In the rows, zero is written as 128.
One turn sends every row of this set to another row. A few are shown first. Where does it send the rows asked after them?
miv: [148 131 141 130 117 122 121 121 191 149 126 130 138 157 152 106  93 138
 104  99 106 120 105 110 138 104 145 144 110]
Loka: [153 130 143 141 126  81 129 106 164 147 105 122 118 136 170  94 104 145
 132 167 123 126 122 134 122 101 126 161 128]
lev: [147 168 130 123 134 147 109 137 152 150 120 116 104 160 159 132 119 143
 130 117 159 126 135 140 144 101 163 147 133]
Tef: [151 128 114 139 113  89 110 131 182 153 123 126 128 128 121 112 130 117
 124 135  89 114 131 120 116 110 138 151 104]
toru: [152 156 123 142 153 133 140 103 155 126 127 103 176 143 134 118 117 128
 119 110 131 132 145 139 105 108 154 156 120]
Derav: [132 141 127 133 146 100 113 121 144 113 105 128 106 172 142  85 134 105
 125 113 148 128 117 128 135 108 117 137 134]
Gir: [140 127 126 133 126 123 132 124 164  86 108 152 116 178 140  73 120 121
 128 114 128 125 132 140 119 108 143 144 119]
pevib: [161 130 107 149 152 116 148 105 178 134 127 108 126 160 118 125 138 156
 141 154 133 112 144 156 100 108 149 156 124]
pokim: [154 136 150 143 117  93 134 120 146 127 118 136 142 133 156 104 125 132
 135 171 114 120 141 153 102 104 166 153 115]
kofo: [160 119 135 123 132 108 132 122 144 154 109 130 119 123 151 109 132 151
 126 176 151 111 132 140 121  97 145 135 125]
gede: [137 150 122 119 155 112 112 151 169 167 100 120 136 169 110 114 107 142
 127  97 113 112 140 116 119 129 160 144 119]
Sotol: [121 145 129 121 122 108 137 128 175 141 111 111  78 146 163 153 117 129
 120 151 131 112 131 139 122  95 147 158 113]
Sibo: [112 156 128 104 159 125 135 146 166 150  97 126 119 153 146 133 109 136
 120  93 113 127 151 130 113 116 163 166 106]
Gafus: [129 120 127 124 140 117 141 125 139  97  92 130 130 164 122 101 119 111
 111 120 158 103 135 132 130  88 141 138 119]
Terib: [134 154 128 122 184 119 142 131 187 143 111 125 132 185 139 131 114 155
 128 105 123 123 129 133 108 133 150 148 114]

toru -> miv
Sotol -> pevib
Where do these go?
kofo -> pokim
Gafus -> Gir
Terib -> gede

One turn sends every row of this set to another row. A few are shown first. Where does it send the rows asked after them?
pon: [122  99 169 160 138 122  97 123 121 112 116 157 158 103 103 119 142 131
 141 146 110 116]
bil: [136 127 127 146 142 156 107 107 152 153 114 114 162 115  90 117 130 152
 136 125 129 161]
Puf: [151 113 115 140 100 137 138 132 153 102  92 111 118 118 112 131 130 114
 147 146 134 138]
terez: [154 103 114 149 107 139 135 137 147  94 100 113 124 113 112 135 135 118
 141 155 141 140]
taf: [154 109 116 142 102 141 135 135 153 101  94 111 116 115 113 131 126 118
 144 150 139 141]
tem: [153 105 110 147 107 135 134 135 145  93  99 113 129 114 111 137 139 113
 144 151 135 136]
gaf: [106 111 145 127 112 139 114 110 120 150 105  98 149 103  88 126 150 131
 119 146 118 100]
pavef: [132  99 140 124 151 146 110 118 106 160 100 111 142 113 113 125 133 127
 139 143 126 108]
zur: [128 106 149 122 143 150 119 115 112 165  91 110 130 120 108 119 132 126
 136 140 128 108]
sefal: [133 132 131 143 137 154 114 102 153 154 108 114 161 123  87 117 132 148
 138 121 124 157]
vem: [129  96 171 150 114 102 125 106 157 135 148 137 152 136  92 117 132 124
 150 142 105 133]
bezu: [119  94 159 152 101 121 116  94 157 115 136 132 140 147  97 105 129 131
 155 129 140 154]
suvep: [153 111 111 140 102 134 135 131 150 100  92 110 126 116 113 132 131 110
 150 145 129 136]
Luz: [148 111 118 145 101 137 142 133 150  96  93 112 121 121 106 134 138 112
 144 149 135 137]
vizeg: [134 131 130 145 138 156 112 104 153 155 110 115 160 120  88 116 131 152
 135 124 128 160]
nud: [123  97 178 165 138 131  99 128 124 116 117 157 142  99 105 118 135 143
 133 153 125 123]
rano: [115 110 177 157 128 120 108 118 126 116 106 156 152 115  96 117 145 124
 144 139 101 111]
Sas: [126  87 146 152 108 113 106  96 152 108 144 132 157 139 102 111 132 131
 158 131 135 153]
zuke: [112 104 137 128 118 137 107 114 116 146 112  97 157  96  92 129 149 135
 119 149 120 101]
sig: [121  92 151 150 104 114 113  92 154 111 138 132 151 145  98 107 132 127
 159 127 133 150]
Zelen: [151 107 118 148 103 140 139 136 150  96  96 112 118 117 109 135 134 117
 141 154 140 139]
nabo: [156 107 108 142 106 134 130 133 149  97  97 111 128 112 116 135 130 113
 148 148 132 137]
bod: [150 109 114 144 104 133 138 133 147  93  94 113 127 120 108 135 139 109
 146 149 131 134]
sotus: [109 103 148 133 117 149 110 117 120 152 111  97 139  96  93 126 142 148
 111 156 136 110]
vigig: [133  97 143 127 150 151 110 120 107 161 100 111 136 110 114 123 128 133
 134 146 133 112]
Loram: [113  99 139 133 121 143 104 119 116 148 116  98 151  91  96 130 144 144
 113 155 132 108]
Vuzat: [136 128 124 144 142 152 108 105 150 152 114 114 168 117  90 119 132 149
 139 124 124 159]
mufil: [126  84 150 157 109 120 106  99 153 110 147 132 150 135 105 109 126 138
 154 136 144 158]
Zito: [134 133 125 144 139 152 111 102 153 152 110 115 167 121  87 118 133 145
 141 121 120 156]
Vota: [127  98 179 152 109 112 129 109 161 141 146 138 136 136  89 114 127 131
 144 146 116 139]
zipe: [136  85 168 157 123 111 114 116 153 133 161 138 148 121 100 119 124 141
 141 154 124 142]
meno: [112 113 190 158 123 130 114 118 130 123 100 156 134 117  94 111 139 130
 138 141 112 116]
buvib: [122  88 157 156 105 123 112  98 157 114 141 133 139 140 100 107 125 139
 151 135 147 158]
sosed: [130 104 143 122 147 145 114 113 108 162  93 110 139 118 110 122 135 122
 139 139 122 105]
pavor: [130 101 149 125 146 154 116 117 110 165  96 112 128 116 112 121 128 133
 133 146 133 112]
zili: [156 107 111 144 106 137 130 136 149  99  98 111 123 110 116 133 126 117
 147 151 138 141]
Zapi: [132  89 178 157 116 117 124 113 159 139 153 138 136 128  95 115 123 140
 140 154 126 144]
kemiv: [116 105 189 164 128 136 108 125 130 123 109 157 129 108  98 111 134 142
 132 151 126 124]
geko: [135  88 164 153 122 103 116 112 152 131 158 137 158 126  97 119 131 128
 148 146 110 137]
tun: [106 110 151 129 109 147 116 113 123 154 102  97 138 103  88 124 143 140
 114 150 128 106]

geko -> zipe
Sas -> mufil
rano -> pon
Where do these go?
tem -> terez
zili -> taf
zur -> sosed
sefal -> Zito
tun -> gaf

One turn sends every row of this set to another row. A few are shown first. Where does it send the rows asked after them?
Supam: [112 147 121 133 148 121 127  89 110 104 126  93 129 147 133 134 135]
zul: [168 150 129 121 117 137 146 114 144 142 128 151 141 121 126 141 139]
Pebi: [118 130 145 102 110 146 150 106 123 151 103 120 132 109 114 145 125]
Kodes: [109 168 112 129 130 114 122 138 131 110 140 120 140 144 126 147 106]
pif: [115 153 126 128 150 125 122  91  95 106 121 102 125 135 132 130 134]
mef: [175 123 142 129 116 140 134 103 131 137 131 113 131 117 132 127 111]
lesot: [156 134 136 123 104 127 129 111 136 135 128 104 110  95 131 132 105]
mufeb: [110 168  99 128 131 120 122 141 128 118 139 119 136 128 119 139 104]
gudor: [101 132 104 121 124 121 115 124 139 117  95 124 123 142 152 111 134]
bapod: [121 120 148 108 129 143 141 105 131 162 102 127 139 111 123 142 123]
rer: [168 118 143 136 117 135 132 118 133 140 127 116 121 111 131 122 106]
Geb: [104 135 101 139 118 115 114 118 135 125  91 124 133 142 150 113 136]
Taded: [116 174 110 134 126 116 120 142 125 118 131 128 140 144 120 137 102]
gaz: [160 131 142 127 128 127 123 106 137 145 132 108 118  97 135 133 105]
bupuf: [112 146 126 129 148 113 114  94 109 107 123  98 131 151 125 127 134]
Zufe: [153 124 153 139 121 120 141 118 131 138 134 111 110 106 140 129 106]
bobek: [109 167 110 130 131 107 109 135 126 115 136 121 143 141 119 141 112]
panos: [152 156 128 105 117 129 147 111 153 133 117 142 112 111 127 140 149]
veg: [ 97 134 105 133 118 112 116 122 139 116 101 122 134 143 157 125 136]
lam: [153 154 130 109 137 128 141 115 159 147 122 149 122 113 129 141 142]
tal: [ 94 137 103 134 118 118 107 117 140 116 105 122 130 141 143 112 137]
Novi: [109 154 124 132 144 125 115  91 109 102 127 104 124 146 125 124 136]
tas: [106 132 106 145 118 120 116 128 132 115  91 125 128 148 142 115 138]
Ged: [102 172 111 132 125 119 111 135 126 114 139 123 139 138 119 136 110]
Pidom: [164 154 126 114 122 134 144 118 152 152 142 137 125 130 123 141 131]
ris: [132 117 138 124 122 152 154 114 126 159 109 131 145 116 110 137 127]
guvo: [116 166 106 147 127 122 122 146 124 113 129 122 136 143 114 139 110]
Rik: [140 114 135 119 111 151 149 107 133 157 108 129 152 122 122 134 128]
debe: [114 117 147 122 126 139 164 115 131 158 112 124 131 118 119 139 128]
Varov: [122 153 121 136 150 124 126  88 104 109 121  97 126 149 122 124 131]
Tane: [148 150 133 130 129 120 157 119 148 141 128 148 117 112 133 141 151]
Gakur: [ 98 133 101 131 123 108 108 119 140 120 102 119 136 145 142 118 138]
bemip: [167 147 132 128 127 133 146 115 141 140 122 153 127 115 128 136 150]
rov: [121 150 122 148 143 126 124  98  99 104 117 101 126 147 122 129 137]
kele: [131 124 143 110 107 144 140 114 132 168 106 138 141 131 136 138 131]
lal: [161 126 137 132 115 135 131  90 122 155 133 102 126 113 138 132 121]

Supam -> Kodes
Pidom -> kele
Where do these go?
Geb -> Varov
bapod -> gaz
gudor -> pif
zul -> Rik
ris -> rer
panos -> Pebi
Novi -> Ged
rov -> guvo
Tane -> debe
bobek -> Gakur

One turn sends every row of this set to another row. A few are shown first. Where does it send the rows asked after them?
duti: [158 108 135 164 113 127 110 124 112 109 113 122 145 146  94 128 127 130
 128 133 127]
ladi: [123 137 116 132 131 117 115 135 139  88 121 177 133 140  92 127 130 133
 103 107 142]
zel: [133 154  99 151 121 134 137 143 114 153 114 117 136 128  97 130 141 126
 143 111 139]
Mefi: [136 143  94  95 114 117 105 131 158 112 105 141 144 144 118 123 126 146
 122 116 163]
novo: [124 142 108 123 116 100 115 144 110 108 136 122 155 139 112 142 154 138
 149 105 176]
sarot: [152 124 128 122 131 141 118 138  95 118 142 159 113 164 115 127 135 119
 153  93 150]
mebi: [165 146 114 156 135 105 115 170 137 124 103 126 126 151  91 142 108 130
 144 108 135]
fafo: [150 110 105 129 110 118  94 150 128  80 110 141 131 170 102 140 139 131
  97 114 130]
pek: [122 121 117 161 137 122 137 146 109 126 124 138 154 143 101 118 140 136
 134 130 132]
zumo: [130 144  95 131 141 142 127 152 145 131 105 142 117 137 138 143 143 117
 122  82 148]
mab: [166 163 115 117 128 157 128 130 122 111 126 137 161 162 127 118 120 131
 138 103 145]
zabi: [143 121 122 116  85 109 105 146 113 125 119 168 116 132 105 143 122 130
 150 121 141]
nuve: [131 146 111 120 113 105 110 143 111 113 125 121 149 143 107 141 144 132
 154 101 189]
zope: [126 143 113 114 119 123 144 155 115 134 113 138 136 166  87 140 117 128
 124 126 155]
kabu: [127 119 106 145 132 125 128 141 117  93 104 113 136 138 108 167 143 142
 142 112 169]
Zolir: [137 135 107 125 118 140  96 115 112  96 137 163 104 159 129 135 134 107
 133  93 140]
naraf: [130 137 145 121 115 136 106 112 114 110 107 164 142 132  95 124 124 146
 128 107 149]
lil: [158 140 100 156  99  96  84 132 115 106 126 132 101 142 111 150 139 125
 146 102 139]
fazo: [135 130 110 152 125 114 111 131 110 113 123 141 100 138  98 169 156 110
 141 104 131]
Fiz: [123 125 123 123 128 145 118 163 120 140  98 152 141 159 143 131 135 121
 149 106 139]
Zopar: [147 112  88 137 145 145 106 149 120 108 145 113 124 121 100 135 129 138
 125 104 123]
vot: [133 157 115 143  98 111 113 143  94  99 138 143 161 144 142 142 136 125
 138 112 129]
luved: [121 144 115 144 139 120 114 144 134 101 117 177 127 137  95 127 131 138
 105 101 148]
rit: [160 127 112 161 142 118  93 138 115  92 148 133 131 165 119 127 147 131
 126  97 161]
rava: [152 163 103 152 143 113 114 133 147 107 129 133 160 133 132 120 131 149
 124 107 150]
Dep: [138 137  76 136 109 105 102 148 141 123 116 119 131 121 144 147 146 147
 139 115 141]
tur: [157 116 120 104  92 137  99 154 103 125 120 133 151 164 110 133 141 123
 105 106 134]
kiv: [152 156 112 119 123 129 116 131 130  98 123 148 154 182 137 130 134 111
 112  99 160]
biv: [142 153 121 151 103 110 104 141 105  95 143 140 161 141 140 139 131 123
 138 115 119]
Vit: [140 154 102 103 109 141 108 121 124 118 112 130 137 142  95 128 119 101
 158 104 122]
gevef: [161 146  92 122 107 132 108 120 146  98  93 116 116 150 115 152 128 109
 127  95 123]
fod: [173 138 127 127 122 113  87 154 131 140 119 121 127 144 118 118 114 146
 151  95 154]
godon: [154 151  93 118 110 145 109 120 147 103  93 124 105 146 114 148 127 114
 134  89 134]
ropo: [158 111 106 127 105 130  92 151 134  82 107 140 130 174 113 142 134 119
 102 111 128]
Sigi: [148 131  98  99  90 137 112 147 134 114 109 134 163 132 128 136 123 145
 135 135 145]
fab: [168 146 117 152 152 132 116 140 121 110 122 120 133 178  98 145 151 121
 123  95 147]
Medek: [125 144  99 125 135 135 132 158 142 133 106 154 117 143 135 141 147 125
 115  84 149]
zase: [153 119 130 133 112 164 117 130 114 125 117 132 119 145 126 144 101 117
 116 124 122]
Ludom: [142 130 102 115  97 116  87 149 137 132 111 165  99 144 132 132 125 136
 126 107 132]
Gusik: [165 122 110 150 100 147 110 134 112 138 107  93 128 137 102 141 138 121
 135 115 141]
vipur: [156 146 102 140 145 141 105 138 153 108 110 116 158 135 103 133 133 154
 112 125 138]
Megi: [149 121 112 131 122 140  84 130 115 103 144 128 132 128 139 118 120 147
 148 108 115]
dapod: [135 128 100 147 112 116 103 156 141 127 106 140 131 112 121 160 140 139
 119 133 117]
suk: [166 153 126 135 117 107  92 155 130 142 117 121 125 143 114 125 124 150
 153  92 159]
Fop: [153 120 111 137 124 145  76 135 121 107 141 117 127 131 137 122 125 147
 154 107 127]
migu: [123 123 123 126 116 137 142 125 108  98 119 138 145 161 111 148 114 114
 124 138 132]
Teted: [145 133 112 115 120 156 119 144 122 150 116 127 108 139  91 132 105 135
 123 113 152]
Muduv: [158 155 121 163 111 123 129 142 107 108 123 133 142 127 122 162 126 135
 105 102 120]

kabu -> naraf
pek -> migu
sarot -> fazo
Where do these go?
fod -> zumo
rava -> kiv
suk -> Medek

